0: [-43 -45 -31 -14  43   2  25  -1 -42 -36  24 -42  28 -41  73 -43   1  12 -19
  17  -8 -23 -42  37]
1: [ 50 -30  51  47  18 -42 -42  -2  37 -44 -42  13 -42  38  -8  39 -42   5 -30
  27   6 -43 -17  20]
2: [ 29  32  29 -43 -27  42  22  -5   0  54 -39 -42 -38  80 -42   3 -25   8   3
 -41 -43 -11 -42 -41]
3: [-14  16  43 -31  32 -42 -44 -43 -22   0  22  51  76  42  32 -43 127 -45 -42
  10  21  24  32  21]
4: [ 29  47  47 -43 -42  14 -20  31   4  66 -19  64 -42  82 -42  -8 -37  -5  12
 -41 -43   1 -38 -41]
5: [-36  21  16 -43  45 -13 -43  19 -10  34  30  32   6 -39  19  32 -39  41 -42
  -9 -43   1  27 -41]
6: [-23  63  34 -30  49 -19 -44  60   7 -25 -42   2 -42  25 -42  -1  48  -8 -42
  12 -43 -32   9 -10]
7: [ 69 -31 -43  73 -37 -42  18  68 -22 -44 -42  87 -42  18  -5  37 -42 -45 -42
   6  17   8   9 103]
8: [-33  34   0  -7 -35 -11 -16   6  44   4 -41 -40 -11 -23  42 -15 -23 -45  23
   5 -43  72  -1 -41]
9: [-38  -8 -14  31 -22 -22 -44 -43  10 -21  10  42  -7  27  11  53 -42 -45  -5
 -37  28 -30  67 -41]
10: [ 18  40  56 -43 -42  -1 -44  23  15  41   3  44 -39  80 -36 -13  -9   0   4
 -41 -43   1 -31 -41]
11: [ -2  37  49 -20  20  17 -30  46  46 -38 -41 -42 -42  14 -31  -4  59  50 -32
  44 -42 -26   3 -41]
12: [  2 -45  -6  40  83  53  35 -34 -42 -29  76  24   5 -43  18  -4   0 -45 -12
 -28 -42 -29  71  39]
13: [ 57 -45  -1  22  36  40 -24  -6  96 -39 -26 -42 -34  -4 -40  -7  13 -45 -27
  38  42 -43  16   1]
14: [ 27  31  -5 -43 -42 -15 -20  46  39 -37 -13 -25 -31 -40 -38   2 -40 -29  -7
 -35   5 -43  47 -15]
15: [-43  64  34 -43   7 -42 -44  50 -42  64  15  74 -11  10 -18 -43 -21 -19 -42
  11 -43  -7  23 -18]
16: [-43  58 -34   6  22 -28   1  56 -17 -37 -42  -7 -42   9 -42  10 -14  25 -42
  -7 -43 -34 -40 -15]
17: [-43  36  11  -5  37 -23  56  24  17 -27 -42 -12 -42  21 -42  22 -34   5 -42
  21 -43 -43 -42  17]
18: [-35  24  25 -43   4 -15 -19  15   2   6  33  19  81  -4  66 -23 -20  41  -2
 -22 -18  29  50 -35]
19: [ 75 -45  40 -13 -17 -28 -44  58  21  22  33 -12 -13  21   1 -43 -42  20 -38
 -37 -21  -5  38  -4]
20: [ 18  40 -43  56 -12   0   2  24 -34  22 -18  22  47 -43 -12  52  -8  -7   0
 -41  10 -43 -42  45]
21: [-10  56  -2 -30   3 -42 -16 -22 -42   7 -42 -42  22   1  78  74  15  12 -17
  31 -43  74 -42 -41]
22: [ -8  21 -11 -21  -4  -2  13   9  23 -43 -42 -42 -42  16 -42 -15  -9  -3 -40
   9 -43 -43 -12 -11]
23: [-36  18  11  12 -42 -42  14  16  22   0 -42 -42 -42 -34 -31  25   9  -5 -16
 -13 -43 -10 -42 -41]
24: [ 52 -45 -43 -43  55  16   6 -43  24 -22 -42  72 -42 -43 127 -43  85 -15 -19
 -36   9 119  -8  15]
25: [-43  26 -43  45 -42 -42  18  27  16   1  11 -42 -10 -19  67 -29  12   6  11
 -22  45  18  44 -41]
26: [-33  12   8  -8  20 -34 -42 -32 -42  61  44  17  44 -25 -11 -14 -32  33 -26
 -38 -38  43  15 -24]
27: [-40 -43 -43 -16  28 -42  33 -24 -42  11  57 -42  39   4 -25 -43 -39  88 -42
 -41  35  27  51  37]
28: [ 15  29 -11 -10  51 119 -33  50  -2  34  41  69 104  31  35 -38 -23 -45  56
 -28 127  65  12 119]
29: [-43  12 -20 -16  17  15 -13 -12  66  -9 -24 -37 -42 -14  61 -43 -26 -13  28
  15  15  68 109  58]
30: [-15 -45  75 -43  60 112  54  93   5 -42  53  77 -20 -43 -17 -43 -19  31 -42
  -2 -35 -17 127  42]
31: [-15  -7   9 -43  61  -6 -15  49 -20  22  29  55  55 -42  47  12 -15  25 -42
 -31 -27  29  11 -41]
32: [-43 -12  74 119  51  59   9  -7 -23 -44  71  44 127 -18  73 -12   3 -35  15
  58   5  98 127 127]
33: [-23  54  52 -43  36   7 -10  41 -28  20 -42 -13 -42  20 -31  45  15  11 -42
  22 -43  16 -10 -41]
34: [-43  11 -33 -43  56 -39 -36 -43  -8  75  35  82  35   9  20  -5 -42  13 -14
 -13 -31   7   4  28]
35: [-19  34  28 -43 -24  20  -1  36  14  46 -22  36 -12  24 -24 -43   4  14 -32
 -27 -43  -9 -42 -41]
36: [ 32 -45  57 -43  13  70 -44 -43 -42 -44  75 -38 127  -8  -6   0  51 -43 -42
  42  62 -38 -42  57]
37: [ 47  36  18  -1  35 -42  40  62  51 -44 -33 -38 -42 -11  14  21 -42 -17 -42
  15  20 -43 -38  34]
38: [-43  35   4  12 -42 -42  55  -9  -9   1 -42 -40 -42   1 -42  33 -42  23 -15
 -16 -43 -19 -42 -24]
39: [ 27  11  25   2 -42   5   3  14  -2 -16 -15 -38 -34  50 -42  29  47   5  89
 -41  18 -33 -28 -34]
40: [-23 -24 -14  45 -42 -20  10  -7 -11 -32  37 -30  13  33 -29  22   5 -35  24
 -22  15  22 -42 -41]

[ 22 -12  73 -43   4  -2 -22 -43 -42 -44 109 -34  13 -43 -42 -43 105 -45  19
  -4  57   6 -12  15] 36 3
[ 83 -45  46 -43  39  52 -44 118  92  33 -41  -1  23 -30  -2 -43 -42 -45 -42
  -2 -41   6  49  11] 19 14
[ 10  28  -3   0 -42  12  27 -17  25 -44  11 -34  -3  57 -42  11  18  12  60
 -41  16 -29 -42 -32] 39 40
[-22 -31 -26  14 -42 -33 -44  -2 -14  69  -9 -19  83  -6 -42 -15 -42  56 -17
 -41 -43  -7   0   0] 26 27
[ 27   5 -33  -2 -42   1  22 -16   1  13 -27 -18 -40  65 -42 -26  42  28  54
 -41  -2 -31 -13 -41] 39 2
[-35 -16 -43  33 -42 -36  33 -43 -37 -44  -7 -28 -23  28 -42  13   1 -25  68
 -39  24  49 -42 -41] 40 39
[-43 -40  82 -11 127  64 -44  -5  25 -44   5  18 -21 -21 -11 -43  16 -45 -42
  75  47   5  -5   2] 13 6
[-34  -2  11  -3 -42  15   1 -43   6 -17  45 -14  -2 -21 -10  27  14   4  57
   2  26  50  24 -13] 40 8
[ 17  35  -6  29 -42  35  24  -5  17  14  -2  12   2  77 -40 -12  39  25  44
 -41  13 -31 -38 -40] 39 2
[-43  51 -43  62 -41 -42   2  22 -42  28  38   8  10 -43  48 -17  65  -5  42
  -8   5 -41  -5 -41] 25 20
[113 -45  86  19  82  29 -44  52 -29 -14  13  87 -42  11 -11  -8  40 -45 -42
  -6 -10  -5  84  -7] 19 12
[-34  28   2  -7 -30 -42  28  10 -34  -1 -42  -7 -40  42 -30  24 -41  14  -7
  10 -43 -43 -25 -20] 38 17
[  8 -13 -28   4 -42  17  32  10  60 -44 -13 -22 -29  75 -42 -40  52  23  59
 -41  14  -2 -42 -32] 39 40
[  7 -45  62  -2 -12  42 -27 -43 100  20  31  28 -34 -28  12   8 -42 -45 -42
  54   2 104 -42  -7] 8 13
[ -2 -45 -29  96 -18 -12   7 -43 -14  37  66 -42  96   8 -42   5  -9  25  56
 -41  12 -19  20  25] 40 20
[ 50  -6 -38  54 -42  60 -44 -42  25 -44  47 -42  51  -8 -13  36 -42   7 -10
 127  32 110   2 -41] 40 8
[  2  16 -26 -17 -42   8  12   4  -7 -20 -37  -4 -42  50 -42  16  35   6  49
 -41  31 -28 -38 -41] 39 40
[-27  25  26 -43   7   6 -43  30  10  39 -11  19 -29  30 -18 -25   7  23 -38
 -41 -43 -40 -35 -41] 35 10
[ 52 -45  17 127  78  41 -24 117  63  14 -42 -42  36 -43 -11 -34 127 -39 -42
  26  49 -43 -25  77] 13 37
[-23  52 -10   1  17 -27  90 -43 -42  82  -1 -42  38 -13 -14  33   6  -7  24
  -9  28  -9  -4 -37] 38 20
[-43  -5 -43 -43 -42 -42  43 -43 -42  -8  32 -42  54 -19 -42 -43  17  80 -17
 -41  65  69  28 -41] 27 26
[-21 -45 -31  15 -14 -42 -44 -27  -1  60  -8 -32  81   1  -9 -10 -33   3  10
 -41 -43  26   3 -28] 26 40
[ 49  25  81 -43  68  -5 -44 -43 -42 -44  26  58 -32 -43 -42 -43  56 -36 -42
  83 -43  -2  40 -35] 6 33
[ 44  29 -18 -43 -42  48   5  40 -42  21  -3  62  70 -43 -42   2  78 -45  75
  91 107 124  46  44] 28 3
[ 18  20  19 -35   1   2  24  17   1  40 -42  -8 -42  40 -42  28 -42  24  17
  -5 -43 -43 -42 -38] 2 38
[-43  42 -18 -16  43 -41  87  29  19  11 -42 -42 -19   0  16  67  -8  46 -42
  -1 -43 -43 -26  12] 17 38
[ 13  10 -28 -37 -42   5  30  -2   7 -44   6 -27  -5  43 -42   0  18  12  54
 -38  20 -36   0 -31] 39 40
[ 70 -45  -2 -43  63  13  79  14 -42  -3  58 -42   9 -43  -2  35 -42  -1 -42
 -37 -33 -43  35   4] 12 31
[ 48 -45   0  93 -42 -27 -29   8  39 -44  16 -42  73 -43  -5  77 -20  62 -13
 -41 -19  33  51  90] 20 1
[ 64 -45 101 -35  53  18 -44  40  62  55  34  12  -9 -36  12 -30  19 -45 -42
  -3   1  36  85 -41] 19 31
[-43   0  -7 -43 -42 -30 -44 -43 -42  17 -16 -39  -2  12 -23  43  90  39  24
  12  40 -33 -25 -41] 39 40
[ 51  11 -27  21 -42 -42 -28  15 -22  27   7  37   4 -38  25 -11 -42  -2  42
  -2 -30 -37 -40 -15] 20 23
[ 61 -27  52  22 -40 -42  16  39 -24 -44 -42  10 -42  25  14  27 -42  18 -42
   0  20  15  55  23] 1 19
[  7 -15  54  -8  62 -42 -44  25 -12 -44 -42  12  44 -20 -42 -43 -42 -45 -42
  74  17 -43 -35  36] 1 37
[-43  61 -43  16  -2 -42 -44 -27   0  88  -8  33  29  12 127  31  16 -24 -17
 -21 -38  11 -42  69] 34 21
[-12 -45 -23  22   6 -34  16 -43   3  21  59 -15  25 -25 -34  42  56  12  52
 -41  32 -27  12 -41] 40 39
[-20 -45  55  34   7  57 -38  18 -15 -14  72  35 -40  17 -42   3  71 -45  10
 -26  16   6  -6 115] 12 40
[ -4 -37  48  28  14 -42  -1 -43  -3 -44 -23  -9 -42 -12  10 -43 -42   8 -28
  57  23 -24   6  59] 1 22
[ 94 -45  21 -38 -14  -6 -44   9  26 -30  16 -31 -42  51 -42   7 -23  10 -10
 -41   4   2   6 -41] 19 14
[-27  10 -30 -43 -26 -32  82 -43 -42  -3 -22  31  -4  15  28  31  53   3  46
  -1  22  19 -42 -38] 40 39
[ 30  31  38 -43 -34  28  58   8   9  76 -34 -28 -42  85 -42  24 -42  21 -11
 -41 -43 -43 -42  -8] 2 4
[-40 -39 -43  43  -4 -42  -7 -43 -42   1  22 -42  11 -18  34 -43 -42  14 -22
 -22  37 -15 -42 115] 0 27
[ 14  28 -13 -24 -42  28  42 -17  -5 -13 -20 -39 -16  34 -42 -14  25  -1  48
 -41   9   5 -42 -34] 39 2
[-41  18  87 -38 -13  41 -44 127  44  28  43  99  75 -43 -16 -41 127 -45  43
 -21  52 -43  64  81] 3 28
[ -7  18 -28 -22 -42 -30 -29 -43 -42 -31  23 -31  50 -31 -42 -32  19 -28  48
  43  31  54  49 -41] 40 8
[ 28 -45 -34 -43  66  15  31 -14  -5 -44 -33   7  18 -43   9  30 -38  -1 -18
 -34 -10 -32  75  61] 12 14
[ 60  16  11  -4 -42  -1  28 -39 -16  34 -20 -32  -1  57 -42  -7  51  -4  67
 -41  24 -29 -41 -31] 39 2
[ 52  15 -22   0 -27  52   0 -30  22 -15 -14 -31 -15  75 -42 -14  56  -9  26
 -41  21 -25  11 -18] 39 2
[-43   1 -43  19  52  55  24 -10 -31  -3  15 -38 -24 -43 -42 -40  26 104 -42
  -5 -10  18  46  27] 27 0
[-34  31  11  10  -4 -42 -28 -41 -42 -17 -25  24  13 -13  40  -2 -11 -28  77
 -28   1  39   6   5] 8 40
[ 23  19   8 -43 -42  27  45   5  35  36 -42   6 -42  72 -42  43 -42  24 -21
 -41 -43 -43 -42 -14] 2 4
[ 46 -24 103  -4   6 -18 -26 -15  30 -44  54  75 -42 -41  20 -19  -1 -45 -42
  58  31  -2  35  51] 1 19
[-32   8 -35  37 -42 -17 -10  30 -42 -36 -38  12 -11 -43  17 -43  -4  13  50
 -41  12  39  10 -41] 25 8
[ 16 -16   7 -24 -42   8  29   8 -24 -31 -18 -42  -4  53 -42 -24  29  -4  49
 -41  20  -5 -32 -41] 39 40
[ 70 -27  83  36   8  94  -6  77  -2 -24  25 -42 -13  11  87  20 -39 -45 -42
   7 -13  -1   7  22] 19 37
[-43 -45 -43  40 114  68 -44 -43  83 -44  78  71  53 -43  75 -31  41 -32  -1
  88 -32 -43  79  43] 12 0
[ 19  73 -39  87  24 -30 -44 -43 -42  21 -16  45  26  -7 -42 -14 -12  -9  39
 -18  31   6  -5  -9] 20 26
[ 24 -34  60  29  45 -42 -42  44 -28 -44   6  37 -28  25  15  75 -20 -12 -23
  76  20  64  -7  10] 1 33
[ 16  35  39 -43 -31  10  23  29  31  87 -42 -16 -42  74 -42   9 -42  35  -1
 -41 -43 -43 -42   6] 2 4
[-39  -7 -25   7 -15   8 -18 -30 -42  37  18 -36  19  15 -30  18   6 -23  30
 -23  41  -5 -42 -21] 40 39
[-43  38 -33  49 -40   1  32  -4  10   1 -28  11  42   6  32 -29 -42  40  68
  12  67   4  -5 -41] 25 40
[-43 -45   5   0 115 -42   9 -43 -42 -29  55 -42 118 -43 -10  -6 -42 -45  44
 127  12  -1   8  38] 0 36
[ 56  23  36  11  20 -10  48 -38  54 -18 -31 -38 -30  -6  29  16  -4  -7 -42
 -41   0 -20 -13  27] 37 22
[ 33   3 -43  57 -29 -42  36 -33 -20 -26 -30 -42  64  -3  43  -5 -42  58 -39
 -23  42  37  47 127] 27 20
[ 79  31 -43 -43 127 -38  26  -8   5  29 101  -8  39  14  78 -21  47 -45 -42
 -17 -18  33 -42 -37] 31 34
